(in the rows, 128 means zero)
Turns, then the turns between two rows, first turn first; the first pair answered
z549 (before -> after):
[139 109 141 130 127 102 116 119 121 124]  ->  [137 116 132 131 124 110 108 119 110 115]
[115 119 128 183 118 151 121 121 135 137]  ->  [130  94 128 137  94 124 139 145 115 169]
[110 112 154  95 134 108 161 149 150 160]  ->  [ 98 151 116  93 120 149 118 146 101  90]
[120 111 179 165 166 112 142 110 188 169]  ->  [142 118 120  56  95 114 126 159  72 147]
z817 (before -> after):
[111 119 117 112 119 113 112  90 131 143]  ->  [110 118 117 114 122 116 109  91 134 141]
[162  72 108 101 100 102 106 147 121 185]  ->  [150  71 129 145 141  97 126 120 175 189]
[104 141 135 149 135 122 144 130 150 123]  ->  [103 149 119 133 130 129 143 132 134 106]
[125 123 143  91 135 112 169 135 117 122]  ->  [129 118 144  92 134 109 170 140 120 129]
z252 (before -> after):
[119  96 126 126 113  88 157 134 147 116]  ->  [117 107 112 117 112  89 157 132 138 101]
[124 139 127 123 132 127 134 127 122 123]  ->  [124 140 132 132 134 128 133 124 128 125]
[133 124 143 116 147  96 171 122 167 146]  ->  [134 136 126  86 137  94 181 132 143 135]
z537 (before -> after):
[115 140 131  68 135 104 189 121 132 120]  ->  [101 168 120 145 139 159 121  96 126  68]
[157 125 136 143 111 124 119 156  94 145]  ->  [155 128 136 150 112 128 121 155  95 146]
[ 81 115 139 174 156 144 109 115 139 140]  ->  [ 93 105 128  93 147 105 158 139 118 160]
z948 (before -> after):
[122 147 116 136 148 137 107 102 145 114]  ->  [130 136 110 125 122 144  90 116 117 120]
[143 123 143 118 116  87 130 169 126 196]  ->  [114 152 145 141 167  78 159 137 167 169]
[113 135 118  97 114 111 155 144 152 135]  ->  [108 147 113  98 121 114 154 138 155 117]
[ 98 107 133 169 160 125 175 128 156 162]  ->  [ 79 140 102 168 167 147 160 113 132  98]
Then:
Each pair is 2 to 3 turns apart.
[137 128 160 148 203 123 161  95 166 135]  ->  [152 133 120  52 161 118 166 131  87 117]	z537 then z817
[114 145 123 206 157 105 110  94 167  97]  ->  [139 128  91 145  84 124  65 138  72  98]	z817 then z948
[117 136 136  97 163  99 179 111 143 132]  ->  [132 111 160 183 131 144 100 112 138 156]	z537 then z948 then z537
[122  92 152 204 158 132 128 102 182 166]  ->  [138 105 104 166  91 174  60 130  80 121]	z549 then z537
[125 115 148 152 146 128 119 105 155 142]  ->  [139 100 141 115 124 114 131 126 135 165]	z549 then z817
[149 103 159 170 109 133  75 120 152 152]  ->  [129 129 135  72 146  82 166 121 154 126]	z948 then z537 then z948
[150  91 150 129 125 101 148 161 150 198]  ->  [141 131  95  65 106 117 144 169  81 130]	z817 then z549
[122 140 137 198 119 173  72 111 133 116]  ->  [145 128 107 119  78 161  73 146  67 123]	z549 then z549
[ 99 150 122 162 158 165 120  94 135  68]  ->  [120 136  95  78 112 148 132 133  73  87]	z549 then z549
[143 118  96  99  82 150  91 160  69 132]  ->  [153  85 129  92  94 119 126 162 109 188]	z537 then z537
[131  80 157 112 120 109 139 144 129 175]  ->  [124 112 116  77 108 126 130 145  78 114]	z817 then z549
[ 92 150 101 133 156 129 141 129 101  51]  ->  [116 106 112  76 127  88 169 168  86 122]	z549 then z549 then z948
